(in the rows, 128 means zero)
Each path below is one point turned by a fixed rotation once a step. After each direction that follows a path, write how fast that rotation turns it, in degrees per step (0 if it stays still).
Each turn is a multiple of 5 degrees from 10 to 175, or 0.
Each row of a path follows its step; steps can be skipped.

step 0: [130 130 135 124 125 139 112 126 120 133 139 129 118 128 128 128 122 119
 130 129 136 133 124 125 131 116 120 130 131 123 113 139 126 136 134 138
 121 124 118 124 128 133 133 115 132]
step 1: [136 123 134 136 132 141 120 136 124 125 132 128 125 148 121 132 119 132
 130 127 142 137 117 130 130 125 127 129 140 121 121 137 125 122 133 133
 123 131 135 136 128 138 133 130 129]
step 2: [136 122 140 129 135 128 126 128 136 117 128 132 124 128 136 125 114 139
 137 132 137 137 126 130 124 120 139 127 129 131 127 136 135 118 125 121
 111 138 130 138 130 126 143 130 127]
step 3: [145 128 130 121 121 131 123 113 140 127 130 124 122 127 124 114 126 131
 139 135 136 124 126 133 120 124 137 129 126 130 124 126 133 129 124 137
 127 144 124 121 124 122 144 125 128]
step 4: [145 136 126 125 133 134 130 118 124 128 123 127 127 135 126 128 125 117
 132 127 139 124 127 128 125 127 118 131 130 127 108 122 126 122 120 136
 127 133 113 129 122 127 136 126 145]
step 5: [132 128 130 122 136 136 113 120 116 128 132 136 119 131 128 126 108 123
 128 127 131 136 131 119 126 121 127 128 133 124 111 139 123 129 128 130
 132 120 114 136 131 129 129 129 130]
step 6: [136 120 135 137 130 129 120 127 124 127 131 131 121 141 117 122 116 129
 130 125 135 131 115 134 132 121 139 133 132 128 127 146 135 127 125 133
 135 134 126 135 137 142 129 135 127]
step 7: [137 129 133 134 129 127 123 134 132 129 122 131 123 129 129 132 125 131
 135 126 137 124 127 139 126 118 134 127 124 134 132 137 146 122 126 127
 110 136 117 136 132 130 149 131 130]
step 8: [144 136 124 121 123 140 114 123 130 127 127 124 120 127 129 118 130 129
 134 132 129 120 132 133 121 113 131 128 135 128 124 122 135 118 137 136
 121 131 125 124 126 123 145 126 127]
step 9: [148 130 134 118 131 134 130 119 114 120 126 118 127 135 124 123 131 118
 126 128 135 130 125 124 124 118 126 128 135 123 119 123 117 115 126 128
 130 131 123 134 126 137 136 125 140]
Speeds:
[126 130 125 128 126 129 128 128 123 131 128 127 127 131 129 129 129 131
 127 130 128 126 129 130 130 126 124 130 129 130 125 128 128 127 130 128
 128 130 127 129 123 125 129 125 126]  90
[130 131 128 125 129 130 129 129 129 128 127 129 127 127 127 126 126 126
 125 133 124 128 129 128 130 127 127 127 124 127 128 124 125 128 128 129
 130 131 126 128 126 129 128 127 132]  70

step 0: [134 136 126 118 131 120 128 138 127 133 116 130 124 121 128 125 130 127
 137 127 128 128 129 129 122 119 130 126 130 141 127 140 119 125 132 128
 121 139 125 129 136 139 122 126 138]
step 1: [122 132 130 139 126 122 133 127 129 117 128 133 128 115 131 115 125 124
 130 114 124 118 128 130 124 115 127 133 129 136 125 134 114 133 134 126
 128 131 122 121 129 136 128 131 129]
step 2: [128 129 127 130 127 124 132 112 124 135 124 131 137 127 130 127 133 124
 129 119 131 122 135 126 126 114 138 134 132 144 130 133 121 119 130 121
 137 119 128 126 120 125 132 134 123]
step 3: [132 138 128 121 137 132 128 122 132 134 126 132 133 136 132 125 126 112
 124 126 120 133 123 134 118 110 134 138 127 132 125 128 124 123 133 124
 125 129 132 134 123 118 130 122 134]
step 4: [128 132 124 131 135 129 144 133 123 125 125 135 132 132 135 124 126 119
 130 112 121 134 136 132 127 124 130 122 137 127 124 125 129 126 132 142
 124 139 132 131 115 126 128 129 135]
step 5: [125 131 120 133 119 131 129 125 120 135 109 131 125 133 126 129 122 125
 130 118 130 125 128 123 130 125 126 122 127 131 116 139 125 130 141 138
 130 128 133 131 124 122 118 137 132]
step 6: [127 134 136 142 127 123 118 119 126 129 126 132 115 129 126 124 117 122
 126 117 124 131 117 122 122 119 132 126 121 123 126 136 130 122 122 129
 132 131 134 131 121 122 121 137 123]
step 7: [138 123 127 125 126 119 129 125 122 127 126 127 117 132 138 136 129 128
 136 119 125 135 120 122 129 116 135 121 125 138 135 132 131 119 118 137
 132 132 140 125 126 125 132 120 130]
step 8: [128 133 138 122 124 124 128 131 123 122 129 128 119 135 131 129 128 123
 127 128 117 127 124 128 128 122 118 129 123 136 118 135 121 131 138 137
 131 128 144 116 127 128 136 118 138]
step 9: [129 139 136 134 126 121 135 124 110 125 129 127 118 137 126 123 133 122
 117 120 127 122 139 125 130 130 120 124 135 130 124 126 128 127 123 124
 142 126 130 122 126 128 133 132 135]
Speeds:
[127 129 131 132 129 128 129 126 129 126 124 129 129 127 128 130 128 131
 129 129 131 132 127 130 128 128 127 127 129 127 128 130 126 129 128 125
 132 129 128 131 128 126 128 124 131]  0
